In the data rows, zero lies at 4.5, halfway between 4 and 5.
Some points:
[2 0 5 5 2 5 2 5 4 5 7 5 4 6 7 4 6 3 4 7 3 4 4 7 5 4 3 4 3 4 4 3 7 6 9 6 2
 1 2 9 1 1 5 6 3 3 5 2 4 5 2 4 6 3 6 3 6 7 5 4 6 5]
[5 5 3 9 4 9 9 4 6 4 9 1 5 0 5 5 5 4 6 2 3 4 3 4 3 7 5 2 4 5 9 7 4 3 8 6 5
 1 6 7 3 2 6 2 4 4 5 4 6 5 6 2 7 4 9 1 2 5 5 0 4 2]
[5 9 6 4 5 0 2 5 6 5 2 6 4 6 5 5 2 6 5 5 6 5 4 3 4 4 6 6 6 7 6 2 4 7 4 4 5
 7 8 6 5 5 6 3 2 4 4 8 2 4 2 7 3 5 6 4 4 5 4 4 3 6]
[5 5 6 4 4 5 2 4 6 4 1 6 3 3 6 4 3 3 4 7 5 6 4 3 3 2 2 5 5 4 6 1 8 7 3 3 3
 2 5 8 4 4 6 5 5 5 5 7 6 4 4 8 4 3 5 6 8 4 4 7 4 6]
[5 2 4 5 6 5 2 7 2 3 5 4 5 4 8 5 3 5 5 4 7 4 5 6 5 6 5 5 4 5 7 6 5 4 4 5 3
 5 4 3 7 7 3 5 5 6 3 3 4 4 6 5 3 3 6 6 3 4 5 3 4 6]
[4 7 6 3 5 5 3 5 4 8 4 0 2 4 7 4 6 6 4 2 3 5 4 5 5 5 5 9 6 5 5 2 6 4 7 6 5
 5 5 6 5 6 6 5 5 7 4 6 5 4 5 6 7 6 5 7 2 4 7 5 5 5]
[4 4 5 0 4 3 4 3 5 5 3 7 7 0 0 4 6 7 4 6 6 5 7 3 6 5 4 1 2 6 2 4 3 3 1 3 4
 4 2 4 5 3 3 5 4 3 5 2 7 5 3 5 3 5 3 6 7 5 3 7 4 1]
[5 3 3 7 1 3 7 5 3 6 6 4 4 2 4 5 6 4 5 5 2 3 6 4 3 7 4 5 4 6 4 6 2 3 3 5 3
 5 2 4 2 4 4 2 5 7 5 7 6 6 5 3 5 6 3 4 7 4 6 4 5 2]
[5 4 6 2 4 2 2 4 7 3 8 4 5 5 6 6 0 5 5 4 1 4 5 4 6 4 7 2 3 6 5 4 4 6 4 5 5
 7 4 4 3 4 6 2 8 3 4 5 5 5 4 5 6 5 4 4 6 5 3 4 4 1]
[4 0 5 7 3 5 1 4 6 7 4 7 5 3 5 4 4 3 5 5 5 5 4 6 5 3 3 8 3 2 6 3 8 4 5 4 5
 2 5 4 5 5 5 4 2 7 5 4 4 6 5 5 6 3 9 3 5 4 6 3 7 3]
[4 6 5 2 3 4 5 5 2 5 5 7 6 6 6 4 4 4 5 6 6 4 5 6 5 6 5 6 2 4 1 2 3 5 6 4 5
 5 6 6 4 5 5 3 3 3 4 5 3 5 4 5 6 2 4 3 3 7 4 7 5 2]
[5 2 3 5 5 9 6 3 4 3 4 2 5 5 5 4 5 5 3 5 5 3 3 3 4 4 2 2 7 4 2 6 3 4 4 3 3
 7 4 4 2 3 3 4 1 4 4 4 5 3 6 3 1 2 6 4 3 3 6 7 6 3]
[6 0 4 4 6 5 5 6 4 7 3 3 3 3 5 2 3 3 5 4 3 4 5 4 4 4 4 6 7 6 5 2 2 6 7 4 5
 8 5 5 5 7 5 6 4 4 2 5 5 5 4 3 6 5 5 5 5 5 3 3 4 8]
[6 9 4 4 8 8 9 4 0 1 0 5 5 3 3 5 6 3 3 4 7 4 5 4 2 3 5 4 6 1 3 3 5 2 5 5 3
 6 5 4 6 4 4 4 7 2 2 4 3 3 6 4 2 4 3 8 2 4 5 8 3 9]
[6 6 7 6 1 5 1 6 6 0 2 7 6 7 4 3 3 5 5 4 2 4 7 4 3 3 6 7 5 5 4 5 4 6 4 5 4
 5 7 4 2 3 5 3 9 1 5 7 7 4 4 3 6 6 5 5 6 3 4 6 3 9]
[5 7 4 7 9 8 9 3 6 9 4 0 0 4 4 4 1 4 6 2 8 4 5 5 6 4 4 2 7 7 5 5 6 3 5 6 5
 4 4 3 4 9 3 6 3 3 3 3 3 5 6 4 0 5 7 7 1 2 5 3 3 8]
[6 5 6 4 3 3 5 4 6 7 6 4 4 2 3 5 1 5 5 3 5 3 6 3 5 4 7 5 4 7 3 5 5 2 9 4 4
 6 5 3 6 3 7 2 6 1 3 3 4 7 3 7 4 5 3 5 3 5 2 2 4 6]
[5 4 6 4 3 5 9 8 1 6 3 8 7 7 3 6 9 6 8 1 3 5 6 4 4 4 3 8 4 4 3 3 2 4 4 4 4
 3 7 6 9 4 4 2 5 8 6 3 3 4 4 4 5 5 2 6 2 4 7 3 4 7]
[6 0 5 8 5 3 4 4 2 4 4 3 3 6 5 4 5 4 6 5 5 3 2 5 4 5 4 2 6 4 4 5 5 6 4 4 4
 5 3 4 3 6 3 5 4 3 5 3 5 7 6 5 5 5 7 2 4 4 4 4 5 7]
[5 9 6 2 6 6 7 4 2 4 2 2 3 6 0 6 4 5 7 3 3 5 5 3 7 5 6 3 3 5 3 3 5 4 5 7 5
 3 2 5 7 0 8 7 4 1 4 7 6 5 4 3 4 5 3 7 7 6 5 4 5 2]
[6 6 5 5 6 1 5 5 5 0 5 8 6 0 4 3 5 6 4 4 7 5 3 6 4 3 4 6 4 4 5 4 4 5 3 3 6
 6 4 5 3 3 6 5 2 3 6 6 2 4 5 4 7 7 8 6 5 5 3 6 5 2]
[2 3 4 5 4 6 6 4 6 0 7 6 3 8 7 4 6 4 5 3 4 4 4 5 2 2 4 9 5 3 6 7 9 3 6 5 4
 5 0 6 4 3 4 5 3 3 7 3 7 6 6 1 3 6 5 2 3 4 4 4 6 2]
[4 4 3 8 3 6 9 6 3 3 7 3 9 6 7 7 6 3 5 4 3 3 5 4 4 5 7 3 6 6 5 6 0 0 2 7 8
 3 6 6 2 0 7 2 6 7 2 4 6 3 6 6 8 7 2 1 4 6 4 2 3 6]
[3 7 3 4 6 7 4 5 9 4 3 4 4 5 5 5 4 5 5 5 3 5 6 5 6 6 3 4 3 3 8 4 1 4 3 3 5
 4 5 5 6 6 2 6 5 8 5 6 2 4 5 7 4 4 3 6 8 4 4 5 5 3]
[4 5 6 4 6 3 1 3 1 9 7 7 5 5 6 4 7 8 5 6 3 5 4 5 4 4 4 7 4 6 4 3 7 7 4 5 7
 3 7 4 5 7 3 6 6 8 4 5 3 4 2 4 6 4 5 2 5 4 3 5 4 3]
[5 2 5 4 2 2 2 4 6 8 4 3 5 3 4 4 8 5 3 4 7 4 5 5 6 6 4 0 5 2 5 5 4 4 4 3 3
 6 4 4 1 6 2 7 1 4 5 3 5 4 3 3 3 3 4 4 4 6 4 7 4 5]
[4 5 2 3 3 0 5 3 7 3 4 6 5 5 3 5 3 6 6 3 4 5 4 7 4 4 6 3 4 5 0 8 4 6 4 4 6
 2 2 0 6 3 4 2 6 4 5 5 3 5 7 2 3 6 1 4 6 5 3 2 3 6]
[4 8 4 3 6 6 1 2 3 5 5 5 4 7 1 6 5 5 5 2 3 5 5 4 7 4 5 3 4 5 5 5 8 4 3 5 3
 4 3 0 8 7 5 8 9 5 4 2 5 4 3 5 3 4 0 6 6 6 5 4 5 7]
[5 6 4 3 7 4 4 5 3 6 2 5 4 4 3 4 4 2 3 6 5 6 1 5 6 5 6 2 5 4 4 6 6 2 3 1 3
 1 5 1 4 7 4 5 3 5 5 7 4 5 5 2 3 3 5 6 2 2 6 7 5 4]
[3 4 4 5 4 3 3 7 5 2 2 4 5 6 5 3 3 7 2 7 8 6 4 4 5 6 4 4 3 4 3 7 3 6 4 4 7
 8 8 3 8 7 5 6 7 6 6 4 7 5 6 5 4 5 1 6 4 3 6 6 5 1]
[5 4 3 3 7 5 5 4 6 2 6 6 4 8 3 5 5 3 4 6 4 5 4 4 5 4 4 7 5 5 6 4 6 4 3 5 4
 4 4 6 4 5 5 6 4 5 4 5 3 3 1 7 3 6 7 5 1 4 4 2 6 2]
[4 7 4 3 4 2 5 5 7 7 4 3 5 5 6 4 8 4 0 4 4 6 4 6 4 5 5 4 5 4 2 6 4 7 4 4 5
 5 7 3 6 6 3 6 5 6 5 4 2 4 5 3 5 3 4 4 8 4 5 7 6 4]
[3 1 5 4 3 8 0 4 7 4 7 8 6 4 6 5 6 3 3 6 4 4 6 5 4 4 4 7 2 1 7 8 4 6 4 6 5
 5 7 5 5 1 1 4 4 6 7 4 4 4 4 8 7 4 3 3 7 5 6 5 5 4]
[5 2 5 7 3 2 5 3 5 5 9 3 4 6 6 5 6 5 4 7 6 6 5 5 4 7 5 3 6 4 5 3 2 5 3 5 5
 8 4 7 5 8 4 6 4 5 4 3 7 4 5 4 5 4 4 4 4 6 4 4 5 2]
Along one direction, these points spread out more than along any other. Take the direction at right angles to it along which they spread out most. Go by this last direction. How many in every 100 of the points above lie lower along it than each point below? Round to a whole number. More than half of the points above lie lower than the first one.
[5 7 4 7 9 8 9 3 6 9 4 0 0 4 4 4 1 4 6 2 8 4 5 5 6 4 4 2 7 7 5 5 6 3 5 6 5
 4 4 3 4 9 3 6 3 3 3 3 3 5 6 4 0 5 7 7 1 2 5 3 3 8] 3
[5 9 6 4 5 0 2 5 6 5 2 6 4 6 5 5 2 6 5 5 6 5 4 3 4 4 6 6 6 7 6 2 4 7 4 4 5
 7 8 6 5 5 6 3 2 4 4 8 2 4 2 7 3 5 6 4 4 5 4 4 3 6] 79
[4 7 6 3 5 5 3 5 4 8 4 0 2 4 7 4 6 6 4 2 3 5 4 5 5 5 5 9 6 5 5 2 6 4 7 6 5
 5 5 6 5 6 6 5 5 7 4 6 5 4 5 6 7 6 5 7 2 4 7 5 5 5] 35
[6 0 5 8 5 3 4 4 2 4 4 3 3 6 5 4 5 4 6 5 5 3 2 5 4 5 4 2 6 4 4 5 5 6 4 4 4
 5 3 4 3 6 3 5 4 3 5 3 5 7 6 5 5 5 7 2 4 4 4 4 5 7] 21
[4 5 2 3 3 0 5 3 7 3 4 6 5 5 3 5 3 6 6 3 4 5 4 7 4 4 6 3 4 5 0 8 4 6 4 4 6
 2 2 0 6 3 4 2 6 4 5 5 3 5 7 2 3 6 1 4 6 5 3 2 3 6] 50
[6 6 7 6 1 5 1 6 6 0 2 7 6 7 4 3 3 5 5 4 2 4 7 4 3 3 6 7 5 5 4 5 4 6 4 5 4
 5 7 4 2 3 5 3 9 1 5 7 7 4 4 3 6 6 5 5 6 3 4 6 3 9] 74
[6 9 4 4 8 8 9 4 0 1 0 5 5 3 3 5 6 3 3 4 7 4 5 4 2 3 5 4 6 1 3 3 5 2 5 5 3
 6 5 4 6 4 4 4 7 2 2 4 3 3 6 4 2 4 3 8 2 4 5 8 3 9] 9
[5 2 5 7 3 2 5 3 5 5 9 3 4 6 6 5 6 5 4 7 6 6 5 5 4 7 5 3 6 4 5 3 2 5 3 5 5
 8 4 7 5 8 4 6 4 5 4 3 7 4 5 4 5 4 4 4 4 6 4 4 5 2] 47
[2 3 4 5 4 6 6 4 6 0 7 6 3 8 7 4 6 4 5 3 4 4 4 5 2 2 4 9 5 3 6 7 9 3 6 5 4
 5 0 6 4 3 4 5 3 3 7 3 7 6 6 1 3 6 5 2 3 4 4 4 6 2] 24
[6 0 4 4 6 5 5 6 4 7 3 3 3 3 5 2 3 3 5 4 3 4 5 4 4 4 4 6 7 6 5 2 2 6 7 4 5
 8 5 5 5 7 5 6 4 4 2 5 5 5 4 3 6 5 5 5 5 5 3 3 4 8] 26
[4 5 6 4 6 3 1 3 1 9 7 7 5 5 6 4 7 8 5 6 3 5 4 5 4 4 4 7 4 6 4 3 7 7 4 5 7
 3 7 4 5 7 3 6 6 8 4 5 3 4 2 4 6 4 5 2 5 4 3 5 4 3] 94
